One turn moves each row of this set onto another row. After a few examples, where does it send each row asked below?
fuli: [  3   3  -2  -9  -4 -10  16  25  -5  12   4  39]
Mukeg: [ -1  -4  15 -13  18 -19  23   6  10  -6  -6  35]
dap: [ 16  -6   8 -23  -9 -18  -3  19   7  25 -17  29]
Keta: [ 22 -18 -12 -12 -15  -8  14 -20  15  -9  23  10]
nor: [ 15  -7 -26 -19 -24  -7 -13  12  16  -8   0   6]
Zuzi: [ -2 -42  -9 -36  -2  -9  -6   5  -7  -2  20  -2]
mumug: [  4 -39   4 -27  -2 -21  -1  14  10  14  27  -8]
misug: [ 39  -5   2 -23 -13 -12  22  20   9 -11  -4  11]
Gefo: [ 36 -11  -1 -18 -27  -3  22  10  10  11   4   6]
Nep: [ -9   6  10  -1   9 -15   2   3  -2 -18  20   5]
mube: [  2 -23  13  -7  13  -1  -3   7   1  17  21 -10]
Zibi: [ 11   9   8 -11 -25  -2  17  14   6   3   3  36]
padi: [ 25  15  12 -25 -16 -14   5  17  24   0  -3  29]
logi: [ 12  -5  17 -17  -4 -26  11  11  15 -26  33   2]
Kivu: [-14  -5  10 -17 -21 -21  13 -15  28 -10  24  12]
zup: [-17   1   6 -49  -4 -13  14   8  21   2  -7   1]
bom: [  7  -2  19 -17   4   6  -3   7  23 -14  31  -4]
tos: [ 10   0 -19  -8 -21 -11 -14  14   2 -14 -10  18]
dotus: [  1  -3   5 -36  -1 -21  23   2   5   7 -13 -16]
veve: [ 24 -14   6 -25   7 -14  28   2  34 -10   9   8]
lum: [  1 -43  -5 -24  -9  -4  -3 -13  -1  14  -6  19]
gote: [ -1 -31   0 -27  15  -8  16   5  24  26   6  19]
Zimu: [ 28  -4  -5 -21 -18 -16   7  13  23  30   9  12]
luzo: [ 14 -26   7 -21   1 -11  -2   3  11 -13  10 -25]
basug: [ 11 -13  -6 -22  -6 -14   8  -1  -4 -29  32  -2]
Devor: [-16 -26  22 -30 -13 -23   2  -6  14 -12 -12  12]
Korip: [-17 -17  23 -21   6 -25  -6  21  -5  -4   8  24]
Dep: [  1 -10 -27 -13 -20  -8 -18  14   5   4  -3  17]
leb: [ 13 -24  -8 -40 -14   4   7  26  23  18   8  20]
fogut: [ -4 -27   4  -9 -13 -33  14 -16   4  12   5  -7]
zuvug: [ -4  -7   6 -19 -11  -5   3 -11   8 -22   3  42]
sizo: [  8 -21   5 -31 -24   4   3  19   8  23  -9  28]
roz: [-16 -14   6 -25   1 -12  -7   9 -14 -22  14  24]
Merag: [-26 -24   8 -28   5  -1 -18  13  10   2  13   6]
Zuzog: [-14  16  -1 -26  -2 -20  26   1  12   8  10  -1]
Tov: [ -2 -13  31 -16  14  -1 -10  14   0 -11  -1   6]

Gefo turns into Zibi
Dep turns into nor
bom turns into Tov
And these:
zup turns into dotus
gote turns into veve
Keta turns into zuvug
leb turns into misug
Merag turns into luzo
Korip turns into mumug
Zuzi turns into basug
dap turns into Zimu
Kivu turns into Devor

One turn moves each row of this set onto another row. After a few examples, where does it send each row asked below?
W: [-11  49  -1  -4  -3 -10   9   9 -14  -1   6   0  -4  23 -14  16 -27 -12
  -8  -2  12   8 -22 -11  -8   1 -16   2 -10]
F: [  1  15  16  -7  13   1 -37   1 -20  -5   8  -5 -10 -11   7 -11  40   1
   4 -19  22   4  24   7  17 -18  17  -9  -7]
U: [ -3  12  -8  12   1 -15 -18 -14 -17  -3  -2  -5   1 -10 -19  17  -4   8
   4 -14  11   5  -1  22  30  -1 -20   0   0]
L: [  3   2  23  -6  15 -11   8   9  21  19 -17  -4   0   9  -3  -5  -9 -13
  -5 -39   1  18   7   3   2  -8 -19  24 -15]
Y: [  1  -2  19 -22   9  14 -17   6   7   6  -3 -13 -25  30  11 -10 -11  -9
  11 -12  16 -11   1  11  10  -9 -18  17 -24]
N: [  1  16  16  -8  22   4 -33  -1 -20  -2  13 -10  -8  -9   3 -11  41   2
   3 -15  21   3  28   5  14 -16  18  -5 -10]
J: [ -5  -4 -14  10   8   2 -18  -4  -8   7 -13  -3   6   2 -10  20 -10   2
  -3 -21  10  14  -3  34   7   8  -1  -7  11]
G: [ -9  50  18 -13  20   5   0  20   1   7   2   5 -20   2  18 -10  23 -26
  -9  -8  12  30   5 -28 -16 -11  15 -12  -7]
M: [ -8   5  -7  15   5  -6 -18  -9 -21   2 -11  -2   6  -9 -16  21  -3   6
   6  -8   7  10  -4  29  18   2 -19  -2  -2]
V: [  2  55  23 -19   9   0   0  17  -6   3   7   8 -21   5  12  -9  23 -21
 -12 -15  12  26   2 -28 -12 -18  15 -12  -7]
A: [-12  36  23  -4  18  11   8  22   0  16   6   2 -18  -5  29 -10  15 -13
   4  -9  25  36  -6 -23 -15  -3  15  -3   2]
B: [ -3   1  21  -6  26  12   6   3  -8   3   8   7 -11  38   4 -23  -5 -16
   5 -27  10 -13   9 -18  -2  -5 -18  14  -5]
D: [  1   5  26 -26  28   3  14  -4   9  22 -14  13 -26   7  -7 -21   6  -5
  17 -22   0  19  -1   9  12  -7  -1  12  -6]
X: [ -6  23 -17  14   4  10  11   9  -2   8  10  -2 -13  24   6   7 -23 -11
 -13   2  14  23 -22 -15  -9  -3 -19  -7  10]
Q: [ -6  10  19  -2  12  26 -34   2 -10  -4   3   3  -9 -12  31   3  29 -11
  14 -22  19   2  13  19   6  -5  13  -1   6]
C: [-13  42 -12   3   2  -4  10  10 -14   1   2   4 -10  20  -4  13 -24 -20
  -9   0  10  17 -23 -13 -13   4 -23  -4  -6]
P: [ -5  16  -4  11   3 -11 -14 -19 -15   1   0  -4   4  -9 -21  17   2  10
   8  -9   8   5  -1  26  30  -5 -22   5  -4]
E: [  3  55  20 -20  11   3   5  17  -3   3   9   7 -20   4   9  -7  20 -23
 -16 -13   7  25   6 -27 -15 -22  14  -6  -9]
Z: [ -4   9  19   0  19  14 -37   1 -16  -3   2  -6  -8 -12  14  -5  41  -4
   9 -11  18   4  24   7  13 -11  14 -10  -5]
R: [ -7  50  -2   0  -3 -13   9   9 -14   1   4   2  -9  21 -10  16 -25 -12
  -8  -4  14   9 -24 -18  -3   3 -19  -5  -5]

N turns into P
B turns into D
And these:
M turns into C
J turns into X
V turns into F

One turn moves each row of this set onto another row. After a few examples, where does it send each row asked below?
buna: [-15  11   8  21   8  -8 -12  -8  33   4  30   5   7 -10  -6  -6 -20]
Napi: [  9 -24  -1   4  16 -17   7  27   9  14  12  -5  21 -15 -18  18  -3]
lonut: [-14 -13   7  -1   5 -16   0   4  15  -6  16   9  13   3 -14  12  40]
div: [ 16  11   0 -16  -9 -27 -23  16  10 -13   4  -4 -12  -3 -20  16  17]
pez: [  6  13   3 -10  20  -6  -5  39  -9 -17  10  17 -18  -6  -1  16   8]
sugef: [-22  30  -9  16  18 -27  -1  31 -15  -7  -2  14 -12  -9   4   3   9]
Bimuz: [-41   1  -7  24  -1 -17  -2  -8  -1  -9  19  12   8 -17  -8   0  16]
zitob: [  1  23 -13  -5  14 -16  12  42 -16 -12   7   6  -3  -8   9  -3  11]
mit: [  7  25 -13   1  10 -15   4  38 -17  -8   5   5 -16 -12  10  -5   4]
nevi: [  8  14   4  16   2 -17  -4  -4  31  12  29  -5   8  -2   0 -19 -13]
seso: [-13  15  -7  23   3  -4  -3   6  -2  18  -6  -2  29  -8 -19  -6  27]
sira: [ -9  23   2  -3   5   1 -26   1  32  -8   4 -16   6 -21 -11  16   6]
rap: [ -3  16 -19   6   6 -20  26  -4  -1  15  21  20   5  12 -14  -2  -8]
zep: [ 13  21  -9   7 -19 -18 -18   1 -12 -18  12  -5 -17 -15 -15  -2  -2]
Nasep: [  7  15 -22   4   8  -7   5   5  10  19  40  22   9  13  -4  -4  -9]
gez: [-13  -2 -17 -13  16  -7  24   3  18  12  18  22   9   8 -15   9   4]
vepo: [ 13  14  13  34   3  -1 -22   9 -13  11  17   4  -4 -15  -2 -22   7]
Niku: [-11  28 -21  11  14   0  10  -3  13  11  30  22  21  -2  -5   2 -12]
Nak: [ -5   5   1  -7  18   1  -2  37 -13 -22  14  23 -13  -2  -2   8  10]
sav: [-30 -10  -4   9   3  -4 -30  22  -1  14  21  20   5  -5 -33  13  14]
zod: [ -3  18 -11  -3  18 -11   1   7  22  15  35  29  16  14 -15  17  -3]
duv: [ 12  33   9   9  -6  -6 -28  -9   8  -9  18 -10  -2  -5 -15   9  -6]
pak: [-18  10 -24   6  18  -8   3   3  27  24  22  23  12   9  -3   1   3]
beti: [  1  15  -7  15 -13 -27  15  -3 -15  -8  28  -4  16 -10  -5 -12  15]
Puv: [ -7 -31  -1  25  18  -2   0  10   3   9   9   7  11 -14 -18  12  -9]
los: [ -9  15 -12  13  -8   0 -12 -11   4 -18 -12  -6  -7 -24  -7  -5  10]
leve: [-23   8 -16   6  13  -5  21 -10   6   8  19  28   8   4 -16   7  -7]
tok: [-12  10   7  14  25  -8  -3  22 -11 -11  -7  24 -15  11   1   5  23]
biz: [-13   7  10  19  16  18 -22  17   4   2  13   7   6 -38  -5  -2   8]
Nefa: [-15  10 -20  15 -11  -6 -14  25 -21  13  33   3  11 -21 -25  -5  -4]
ledar: [  5  -9   3  38  12 -21   3   1 -10  14   5   2  16  -9 -18   5 -11]
sig: [ 10  23  20  14   5 -28 -34  31  -1  13  26   4   0 -18 -15   5   6]
lafa: [  0  10   8   1   5 -17 -12   8  35   4  41   1   7  -6 -10   0 -20]
megid: [  8  24 -10  24  -9  -8 -12  26 -19 -10 -13  -8   8  -5  -9  11  -4]
Reg: [ -2  -3   9   6  10  -7  -9   1  45   9  25   0  10   2  -3 -10  -1]
bafo: [-17  -1 -17  26  -5   4 -23  23  -8  -7 -19   1  -5  -6  -5   9  -2]
raleb: [ -2  -4   0 -10 -12 -29  -4  19  -3 -11  48   8   3  -6 -18  10  13]
tebik: [-12   7   2   8  26  -7  -7  26  -2  -8 -10  22 -24   2   5   8  19]
zot: [ -1   0  -3   4   5   4 -19  34   4 -12 -18  -2   6   1 -13  27  11]
sel: [ -1   0   9   0  14  -9 -26  37  20  19  10  -5   7 -24  -2  -3  26]
Lev: [ -6  12 -17 -13   8 -26  19  11   7  13  30  21   6   6 -20  12  -9]
kag: [  4   9  -8  -3  -8 -22 -38   9  26  10  16 -13 -18   0  -8   2   7]
pomi: [ -3   6 -15  11  -9   8 -29  -8  15  -1  13 -12 -15 -11   1 -13  -2]
zut: [ 10   4 -14   2 -11 -14 -24  46  -9  -4   0  -6  -7   1 -11  16  -3]
Koduk: [-18   0  -6  -8   0  -8 -25  10  22 -14  -8   0 -12 -18 -14  15  21]
deba: [ 21   4   3  -4  -2   0  -5  23  -8  13  18  -1  25   6 -29   2  25]
zava: [-17  32  -5  19  21 -16   1  24 -13  -7 -10  12 -14 -16   7   3   6]
buzim: [  7  -9  -6  21   7 -39   1  26  -6  20  18  -6  13 -14 -20  11 -16]

ledar turns into Puv
div turns into zep
Niku turns into pak
And these:
leve turns into gez
lonut turns into raleb
Reg turns into lafa
bafo turns into zot
mit turns into zava
sav turns into deba
biz turns into sel
duv turns into pomi
Nak turns into zitob

One turn moves each row of this set onto another row. After a few examples, where does it send each row asked below?
ped: [  0   0  -3  37   4  19 -31 -28  22   6  -2  -9  28 -15 -11 -10   1  11
  10 -28]
Nanab: [-13  19  -1   0  -8 -13 -17  20  34  14   1 -18  15 -11  31 -15  -8  -2
  -6 -26]
latop: [  3  10  -5  35   9  22 -27 -24  12  13  -4  -2  33 -10 -16  -7  -9   3
  12 -15]
fanep: [-46  -9  10   3  16 -11 -14  -7   0  29 -15 -28   3   2   9 -10   5  12
  -7  -1]
mezuz: [ -8  11 -10  41  12  21 -21 -26   7   7  -7  -4  35 -15  -2  -8 -12   4
  10  -2]
sepod: [-10  16   1  20  -1 -11  -2   9   4  39 -16   3  -8 -14 -19  -7   5  -8
  -9  19]
zel: [ -6  -9   1  33  13  19 -10 -35  16  -1  -7 -11  21 -18  -6 -17  -6   0
  13 -20]
lunem: [  8   0  -5  37  14  19 -31 -24  21  10  -2 -14  28 -21 -20  -9   7   8
   2 -15]
muz: [-13  -2  -3  14  18  17   7  -4  -8  23 -29 -11   7   1  14  -2  10  -6
  -9  21]
Fovol: [ -5  28  -8  -4   1  -7  -8   8  33  14  -4  -7   8  -4  23  -8 -20 -11
   7 -15]
tela: [-11   9  -4  16  -7 -18  -5  10  -4  41 -16  -6  -4 -10 -18  -4   5 -12
 -10  15]
zuso: [-16  20  -6  -2   2 -20   1   3  29  13  -4  -7  15  -8  20 -11 -24 -12
   6 -16]
ler: [-13  25  -6  -7  13 -10  -8   3  33   8  -3  -8  -1  -9  23 -24 -18  -3
   2 -11]
feku: [  5  26 -11  -3  -8  -7 -13  15  37  13  -1  -1  14  -7  19 -14  -7  -4
   1 -25]
rava: [ -3 -10   3  32  25  25 -27 -26  15   7 -11 -14  25 -18 -10 -16  -1   5
   6 -20]
fenot: [ -7  22  -6   0   3 -19 -16   8  39   8   2  -7   6 -12  21 -28  -4   8
  -5 -29]
baro: [  2  33 -12   0   4 -11 -11  16  31  17   0   4  11  -6  13 -27 -12  -1
  -4 -12]
Dok: [-15  -5  -1  15  15  11   5   1 -12  23 -29  -9   6 -15  17  -2  13  -9
 -11  22]
fab: [-20 -11   3  20   4 -17 -10 -15   9  13 -10 -34   7 -25  23   3  36  14
 -21  -6]
nosof: [-13  19  -2   0  -4 -12 -10  16  32   7  -9 -12   5 -12  27 -10 -17 -16
   1 -12]
fodu: [ -7 -10   5   0 -14 -21 -21  12   7  20 -15  -4   8 -15 -14 -15  34  11
 -26 -17]
kipur: [-19 -15   1  19  -2 -10 -10 -16  17   9 -18 -27  14 -29  20   8  38  19
 -13 -12]
Gom: [ -7  -3  12   2  -8 -16 -20   8  14  18 -13   3   9 -17 -14 -17  35  19
 -26 -19]
Zirev: [-41 -10  15   4  21 -10 -13  -5  -8  33 -13 -26   4 -12   8 -14   8  10
 -14   0]
Nolu: [-10 -11   4   4  -4 -19 -25   6   7  11 -11  -3  10 -21 -12 -14  40  15
 -28  -9]
fef: [-40  -9  17  -4  10 -17 -12  -7  -4  31 -15 -29  -1  -9   4 -10   6   6
 -12  -8]
Nefem: [  9   6  -2  34  -4 -11  -5   3  -8  37 -24  -5  34  -9  -1   5  26   6
 -25  -7]
gevu: [-17 -13   1  22   5 -12  -8 -20  16   7 -13 -34   4 -12  20   3  36  18
 -17 -10]
zade: [  4   2  -4  39   2  17 -17 -28  18  15   8 -14  34 -17 -11 -18   4  12
   3 -26]
Lik: [-13 -12  -1   3 -10 -19 -26   9  14  10 -14  -1  13  -7 -10 -15  38  19
 -23 -14]
ritez: [-13   7  -6  -6  -5  -9  -6  12  34  13   0  -9  18 -11  26 -26  -7   0
   3 -33]
Zazud: [  0  23 -17  -7 -12 -12  -5  14  34  15   8  -3  20 -12  12 -14  -7  -6
  -1 -13]
bube: [  3   9  -1  27  13  20 -12 -31   8   7  -3   0  39 -10 -18 -10 -10   2
   4  -9]
Bova: [  3  13  -2  38  -6 -12  -7   7   1  36 -24   5  38 -14   1   7  25  12
 -19  -6]
Laro: [-15  -3  -3  34  12  21 -27 -31  14  -5  -8 -10  33 -19   6 -14  -2  13
   8 -18]
meva: [ -9  18  -3  -7   1  -9 -12   7  38   9  -3 -12  10  -6  29 -14 -12  -1
   4 -32]
gib: [ -4  27  -4  -7  -9  -9 -15  22  29   9  -4  -4  20  -8  20  -9 -11 -10
  -8 -13]
gok: [-21  -4   1  11  17  17   5  -5  -8  26 -33  -9  17 -15  17   5   8  -3
  -4  18]
dega: [-13   9 -11  29  -5 -17  -8  12   2  35 -17   1  -1  -1 -17  -4   7  -7
  -6  19]
livef: [-12   9  -3  31   1 -21  -8   9  -4  37 -16   1  -2 -14 -17  -6  10  -9
 -12  18]
nefi: [  2   5 -12  43   0  18 -28 -21  17   1  -4   0  37 -20  -5 -14   5  13
   5 -16]
birad: [  2   5   1  39  25  14 -25 -28  12  14 -10  -9  31 -14 -19  -6  -9   1
   5 -11]
disaf: [-11  -8  -1  11  16  13   6 -10 -14  25 -31 -17  13 -12  12   6  12  -8
 -10  16]
mefab: [-42  -2  21   0  17 -11  -8 -13   5  31 -13 -27  -4 -13   6 -11   6  13
 -10  -7]
veriv: [  9  11  -1  37  -3 -15  -7   5   0  30 -21   1  30   3   1   0  28  13
 -27  -8]
sevu: [  4  10   3  31  -2 -19  -9   9  -7  30 -22   3  33 -10   4   0  28   9
 -30  -6]
sefi: [-11 -18   2  21   0 -13  -7 -19   8  13 -18 -33  11 -23  16   7  37  12
 -18 -16]
zega: [ -8  -1   0  27  15  25 -25 -32  16   3  -8 -10  24 -12  -8  -8 -10   4
  16 -17]

muz turns into fanep
fef turns into sefi
mezuz turns into ler
And these:
Gom turns into Bova
Dok turns into Zirev
gib turns into birad
zade turns into Zazud
feku turns into latop

